Small tables with named rows and columns. After each table, cells are looked up by row and column.

vovo:
,novek,fud,vakabo,nim,nus,gukepo,dema,loz
tofave,-24,21,-3,-8,-6,-9,40,-5
sulede,-90,-15,-7,-7,-9,-13,-80,-10
ref,-15,-85,-7,-4,-5,-9,19,-7
gon,-53,-4,-5,-7,-7,-11,48,-7
fogero,-63,3,-4,-7,-6,-12,50,-7
ranike,-61,2,-4,-7,-6,-12,47,-7
zek,-34,-84,-7,-3,-5,-10,-9,-8
bis,14,-31,-12,-9,-10,-7,-25,-9
vaz,-87,-7,-8,-7,-10,-13,-79,-11
lide,48,0,-13,-11,-12,-7,70,-9
zalu,-64,-20,-5,-7,-7,-12,26,-7

bis, vakabo => -12
fogero, fud => 3
fogero, dema => 50
fogero, nim => -7
bis, loz => -9
ranike, nim => -7
zek, dema => -9
Row with the largest loz: tofave

gib:
|  | vina | refiru | mun | kep | vun | fabit | vuzafov | tolu | giz |
|---|---|---|---|---|---|---|---|---|---|
| los | 1223 | -3586 | 624 | -259 | -325 | -2662 | -785 | 1101 | -2300 |
| zefitip | -1222 | 5021 | 1025 | 2122 | 466 | 3349 | 1748 | 1019 | 2595 |
| vip | 5034 | -4126 | 2961 | -6649 | -381 | 1672 | -3137 | 3351 | 1919 |
| ralevob | -1844 | 1039 | -277 | 5666 | -1539 | -1474 | 1715 | 1438 | -3903 |
| timi | -861 | 3211 | -3094 | 5911 | 4313 | -3547 | 1015 | -648 | 359 |
| sisori | 2086 | -752 | 1534 | -3576 | 343 | 2153 | 69 | 829 | 2277 |
| bugopa | -1559 | 2058 | -1983 | 6406 | 149 | -981 | 1133 | -2973 | -2226 |
| tef | 1489 | 2579 | 2617 | 1225 | -498 | 1378 | -1199 | 9182 | 387 |
| bik | 2886 | 2299 | -43 | 2184 | 2991 | -1303 | -2267 | 5441 | 1971 |

What is the mun of zefitip in gib? 1025
What is the vuzafov of vip in gib? -3137
What is the giz of bugopa in gib? -2226
What is the refiru of vip in gib? -4126
What is the refiru of timi in gib? 3211
What is the kep of los in gib? -259
What is the tolu of bik in gib? 5441
What is the vun of vip in gib? -381
What is the giz of timi in gib? 359
What is the refiru of los in gib? -3586
What is the vun of zefitip in gib? 466
What is the vuzafov of los in gib? -785
What is the vuzafov of zefitip in gib? 1748
What is the vun of timi in gib? 4313
What is the fabit of sisori in gib? 2153
What is the vina of timi in gib? -861
What is the giz of tef in gib? 387
What is the vun of bik in gib? 2991
What is the vina of bugopa in gib? -1559

riz
         solaf   lili  ralofav    tiv  zelika  pudem  vunim    kir
sul      -19.9  -22.9      4.8  -36.6    -2.2  -60.5   65.2  -50.2
nogaziz   -1.4  -61.2    -74.4  -68.4    81.7   29.9  -30.3  -16.1
pinubu    17.0   18.8     23.2   -8.6   -23.0   16.4   32.6   23.3

What is the pudem of pinubu in riz?
16.4
What is the kir of pinubu in riz?
23.3
What is the kir of sul in riz?
-50.2
What is the kir of nogaziz in riz?
-16.1
What is the vunim of sul in riz?
65.2
What is the zelika of pinubu in riz?
-23.0
What is the vunim of nogaziz in riz?
-30.3
What is the tiv of pinubu in riz?
-8.6
What is the zelika of nogaziz in riz?
81.7
What is the lili of nogaziz in riz?
-61.2
What is the pudem of nogaziz in riz?
29.9
What is the solaf of nogaziz in riz?
-1.4
What is the ralofav of sul in riz?
4.8
What is the solaf of sul in riz?
-19.9
What is the zelika of sul in riz?
-2.2
What is the tiv of sul in riz?
-36.6

nuz
fields: sir, nezotif, lekiv, tili, sak, topam, vivas, goza, mig, mun
vutug: [-0.9, -0.7, 2.6, 9.0, 3.4, -1.1, -5.0, 6.6, 1.4, -8.5]
nadi: [-0.9, -0.7, 2.6, 8.4, 3.8, -1.1, -5.0, 5.6, 1.4, -8.2]
rogosum: [-0.9, -0.7, 2.6, 8.9, 3.4, -1.1, -5.0, 6.6, 1.4, -8.9]
nefam: [-0.9, -0.7, 2.6, 8.3, 3.8, -1.3, -5.2, 5.6, 1.4, -7.5]
dav: [-0.9, -0.7, 2.6, 7.0, 3.8, -1.1, -5.8, 5.6, 1.4, -8.3]
sol: [-0.9, -0.7, 2.6, 8.4, 3.8, -1.1, -5.0, 5.6, 1.4, -8.3]
lepod: [-0.9, -0.7, 2.6, 8.4, 3.8, -1.1, -5.0, 5.6, 1.4, -8.3]
tokavod: [-1.4, -0.7, 2.6, 8.4, 3.8, -0.8, -4.9, 5.6, 1.4, -8.5]

What is the sak of rogosum in nuz? 3.4
What is the sak of nefam in nuz? 3.8
What is the mig of nefam in nuz? 1.4
What is the nezotif of dav in nuz? -0.7
What is the mun of nefam in nuz? -7.5
What is the tili of nefam in nuz? 8.3
What is the tili of dav in nuz? 7.0
What is the vivas of rogosum in nuz? -5.0
What is the vivas of lepod in nuz? -5.0
What is the goza of tokavod in nuz? 5.6
What is the lekiv of tokavod in nuz? 2.6
What is the goza of nefam in nuz? 5.6
What is the tili of sol in nuz? 8.4
What is the topam of dav in nuz? -1.1
What is the lekiv of sol in nuz? 2.6
What is the topam of nadi in nuz? -1.1
What is the sir of sol in nuz? -0.9
What is the sak of sol in nuz? 3.8
What is the sir of vutug in nuz? -0.9

